One vector is turned by the same rotation once a tick. Each row is the vector after some number of ticks, and that number follows the row.
The counts run from 0 to 463.
[147 118 136 104 114 153 151 113 109 117 116 146 145 133 107  96 177 126
 122 102 141 136 140  77 155 106  78 131 139  50 114 105 140 124 151 173
 107 106 136 115 137 127 123 181 146 103 116 141 122  92 106  93 173 122
 101 129  55 112 127] | 85
[176 127 150  99 125 151 173 166 126  72 120 137 110 149 108  91 138  87
 111 129 122 155 110 115 115 142  90 119 144 113 142 131 153 139 117 101
 176 109  99 116 120 115 156 122 135 141 186 102 105 105 125  75 179 133
  90 134  86 154 109] | 27
[140 158 139 110 107 145 138 167 134 109 123 153 148 163 134  69 159  97
 132 109 161 142 134 136 111 143 143 113 114  92  99 168 109 133 189 122
 168 146 149  76 132  96 114 148 151 141 130 165 137  80 163 101 118 108
 118 112 109 184 115] | 54
[123 124 151 119  56 170 128 134 132  73 148 150 108  64 119 126 157 169
 104  95 111 135 108 120 143 142  64 124 124 109 123 112 142 121 167 135
 148  56  92 129 125 140 146 140 115 115 145 132  86  97 102 118 149 107
 123 132  96 132 126] | 151
[ 97 157  97 153  71 174 159 139  98 118 130 155 155  79 114  89 170 151
 130  96 132 122 141 108  87  89  86 103 131  80 105 117 126 111 147 156
  85 119 100  97 147 137 141 168 129 137 120  98 122  89 139 128 129 107
 137  91 131 157 133] | 221
[182 174 128 122  94 141 152 194 101 120 137 133 120 143  93  90 142 114
 100 136 140 162 126 121 115 148 116  96 137 127 134 163 127 134 166 112
 197 110 116  84 147  90 134 143 127 159 143 184 157  71 121 114 160 125
 141 123 110 164 126] | 109
[188 157 146  97  66 117 129 145 100 104 114 130 142 123 115 112 101  94
 147  99 136 126 101 117 117 150 139 136 128 108 123 132  78 180 150 157
 174 128  99 110 159 108  85  73 176  89 138 151 106 129 155 123 161 115
 117 111 123 126 117] | 415
[138 138 116 133  84 174 122 132  90  80 128 150 152 123 118  69 121 128
 125 112 139 189 108 153  98 113 112 130  99 142 133 146 132 113 124 142
 158 139  91 131 177 105 176 132  97 115 127 138 125  90 139  72 117 124
  77 122 152 162 120] | 242
[146 143 124  92  60 158 128 160 115 147 131 144 140 130  77 106 131 133
 136 115 144  74 148 144  76  94  79 115 114  93  82 117 125 148 141 161
 125 116 113 102 175  90 119 147 144 173 128 112 145  89 154 110 174 119
 117 102 121 159 111] | 219
[168 124 196  98  89 156 156 141  85 121 133 191 132 109 140 102 163 131
 112 122 159 175 117 118 146 122  79 132 142 142  99 111 143 143 155 113
 142 107 121 164 120  78 148 116  91 135 139 137 112  94 118 114 148 117
 117 101  95 169 106] | 245
[152 139  95 115 104 151 199 130  88 126 103 146 156 143 102  37 120  85
 158  86 152 146 135 136 138 118 120 157 133 108 143 149  97 109 118 148
 116 184 140 107 140 130 133 121 149 138 125 138 112  92 126 100 124 149
 110 111 119 176 135] | 105
[121 145 106  93  65 162 150  91 138  77 110 139 145  99 106  85 133 136
 143 109 114 137 116 119 124 114 112 161 105  85  85 100 112 112  87 158
  84 162  97 153 166 160 103 126 115 104 139  97 112  85 105 103  99 128
  97 140 122 117 162] | 209
[151 162  89 153  94 120 171 120 113 111 138 149 125 103  87 151 173 112
 101 104 124 151 120  70 121 134 128 121 146  95  79 117 134 138 170 154
 132  84 103 112 153 148 121 159 142 114 141 139 120  96  94 115 172 144
 118  95  87  86 146] | 287
[180 143 165  95  89 146 134 154 109 106  99 145 147 139 158  63 124 121
 139 131 138 127  91 126 111 123 121 116 126 100 120 125  97 152  87 149
 141 165  82 125 108 127  84  80 136  90 136 103 139 109 161 115 140  97
 107 128 143 166 131] | 333
[142 139  93 138 101 165 175 125  76 118 117 143 162 135 114  49 122  96
 146  70 148 170 129 119 153 124 121 139 127 112 165 165  80 105 159 149
 129 164 143  96 146 141 147 130 148 118  98 162 104 103 128 120 105 139
 129 106 115 172 127] | 106
[159  98 127 117  55 151 124 115 135  87 141 160 122 119 109 136 119 132
 106 117 131 125  82 133 104 134  89 142 116 129  82  99 136 151 111 156
 149  90  74 136 140 145 146 138 109 115 151 102 119 103 113  89 186 138
  51 110 101 123 132] | 352
[152 111 141 128  53 168 152 113  98  75 149 153 116  75 103 130 123 141
 109  96 133 167  96 129 152 125  64 127 122 143 142 121 137 116 141 137
 134  83  79 146 136 137 185 129  93 122 145 133  78  92 101 118 148 128
 110 120  99 130 118] | 298
[168 129 120 135  91 175 159 156 112 110 151 146 124 171  92  80 150 163
 116 152 136 142 123 120  99 118 117  92 103  95 103 107 139 111 113 157
 132 133  86 115 150 124 133 161  97 142 124 112 186  75 139 105 130 157
  82 122 123 142 130] | 313
[121 111 139 125  92 144 123 149  96  86 102 115 130 118 133  50 125 153
 139  98 106 153 110 133 134 147 104 127 104  88 136 137 119 127 135 175
 191 100 111 104 134 122 124 134 165  65 123 135 133 108 127  81 165  98
  96 137 178 138 125] | 294
[144 166 112 104  53 154 157 151 136  72 130 137 142  82 139  87 111 103
 127 104 125 125  79 151  91 137 120 112 120 131 132 165  96 139 110 112
 143 154  71 107 121 156 130  80 103 142 170 119 101  94 141 130 111 100
 130 123 138 173 144] | 132
[196 160 181  98  77 165 164 140 110 111 134 180 125 126 117 139 169 114
 116 123 171 153 113  86 140 145 117 128 134 114 102 105 116 141 171 107
 113 123 105 140 122  96 109 111 104 141 135 143 109  87 140 144 121 144
 136 101  52 151 114] | 393
[163 134 111 138  83 146 180 156 123  87 140 167 104 142 134  88 141  94
 131  99 141 127  79 145 103 158 151  92 101 122 114 158 117 124 154 117
 172 128 102  71  85 148 152 120 128 162 152 115 125 105 142 115 130 170
 109  99 122 192 113] | 456
[131 177 112 149  53 129 191 129  95 112 139 168 110  63 146  96 161 145
 139  73 142 137  87 128 127 129 143 129 122 125  88 136 105 125 137 149
 152 122 123 117 109 144 131  92 103 114 123 133 117 101 111 155 111 143
 157  97 178 139 146] | 183
[145 142 110 108  75 152 184 140  97 111 140 154 129 101 125  67 139 126
 157  97 152 103  80 173 112  98 109 121 114 108 123 138 132 127  72 169
 140 151 111 109 109 146 141  91 103 136 129 105 145 119 125 125 144 150
 108 116 173 160 134] | 385
[141 162 105 139  63 126 159 143 101 122 121 151 152  54 145  97 146 130
  86 106 134 111  99 116 116  89  76  95 160 102  99 150 118 136  98 153
 123 118 100  97 104 148 111 140 120 134 133 108 138  96 106 135 174  77
 138 107 141 147 153] | 276
[163 126 159 109  93 176 121 153 134  98 141 149 120 177 114  84 157 161
 114 148 130 153 111 127 112 133 117 111 103  87  76 108 164 114 124 148
 147 130  99 128 149 108 115 156 101 117 128 131 177  68 131  83 127 138
  74 142 126 134 133] | 460
[123 153 136 109  67 164 174 143 119 104 118 129 108 109 109  57 143 172
 180 104 106 121 130 153 114 137 123 147  98  86  96  87 111 105 131 169
 131 130 117 136 138 132 107 106 136 123 143 110 119  97 144 122 125 155
 128 124 200 143 114] | 438
[138 145 114  87  70 131 151 126 125 101 106 137 142  92 105  96  98  70
 133  83 124 135 105 149 129 147 101 169 141 129 114 153  90 145 158 104
 158 136 123 120 149 130 127 106 156 145 173 153  73  87 104  94 149 109
 125 128 104 161 129] | 214
[163 162 142 109 123 157 156 149 118 110 129 142 126 149  74 103 182 132
 155 123 138 161 152 104 115 115 129 147 125  74  94  89 164 129 145 163
 133 124 143 142 195  93 105 142 149 109 128 155 150  84 123  89 145 175
 110 136 112  95 120] | 32
[145 102  95 114 109 146 152 124 118 113 123 140 136 171  62  89 140 110
 125 114 141 161 147 113 127 124 105 150 122  88 108 118 131 116 143 166
 138 119 132 120 173 126 140 186 146 137 134 144 133  79  96  66 168 163
  63 133  81 133 132] | 231
[108 105 121 130  56 166 128 118 126  91 137 154 125  81 129 108 149 150
 105  77 124 133 101 150 142 137  61 109 109 112 114 133 143 115 162 151
 159  71 112 112 107 147 169 175 119 128 136 136 102  99  90  98 156 106
  93 118 110 146 132] | 150
[164 164 123 123  70 132 176 163 112  95 130 131  99 119 115  78 121 132
 150 121 106 155  88 146 113 163 149 140 119 138 113 131 105 131 122 138
 205 123 107 116 135 120 120  76 131 113 158 139 133 102 123 120 146 161
 122 126 199 146 129] | 38
[149 149 141 123  67 188 137 126 129  72 157 154 121 108 126 120 196 154
 137 111 142 108  85 119 120 119 120  85  92  73 120 105 161 118 121 157
 117 119  86 115 125 151 128 142  86 112 113 134 143 117 144 136 104 157
 111 127 101 113 135] | 260
[157 134 150 110  75 120 134 136 105 127 115 161 144 122 112 108 111 103
 121  87 144 140 127 119 138 151  81 155 151 126  96 131  90 162 201 128
 169  96 139 127 145  82 107 130 164 124 150 163  98  94 114 101 187 100
 119 105  96 160 106] | 15
[ 95 144  82 142  97 167 187 141 106 102 103 130 146  97 124  43 143 133
 136 103 119 149 139 121 112 109  88 113 137  87 138 135 116  97 118 138
 106 144  99  96 119 158 159 148 129 134 150  91 105  85 122 100 127 102
 128 120 153 179 130] | 23
[124 129 149 113 122 157 140 127 126  94 115 152 138 126 116  95 170 100
 136  75 136 175 143 101 140 149 104 146 113  70 124 129 137 137 209 140
 147  88 155 104 140 112 147 155 170 118 136 163  74  87 124  85 148 130
 113 130  69 147 104] | 431
[141 128 101 115  91 144 161 128 119 135 137 161 117 128  83  86 138 133
 124  88 146 163 125 148 150 131 106 150 124 122  78 136 137 106 171 141
 168 110 160 113 144 109 153 175 125 153 125 175 135  67  77  94 150 157
 104 112 112 147 141] | 379
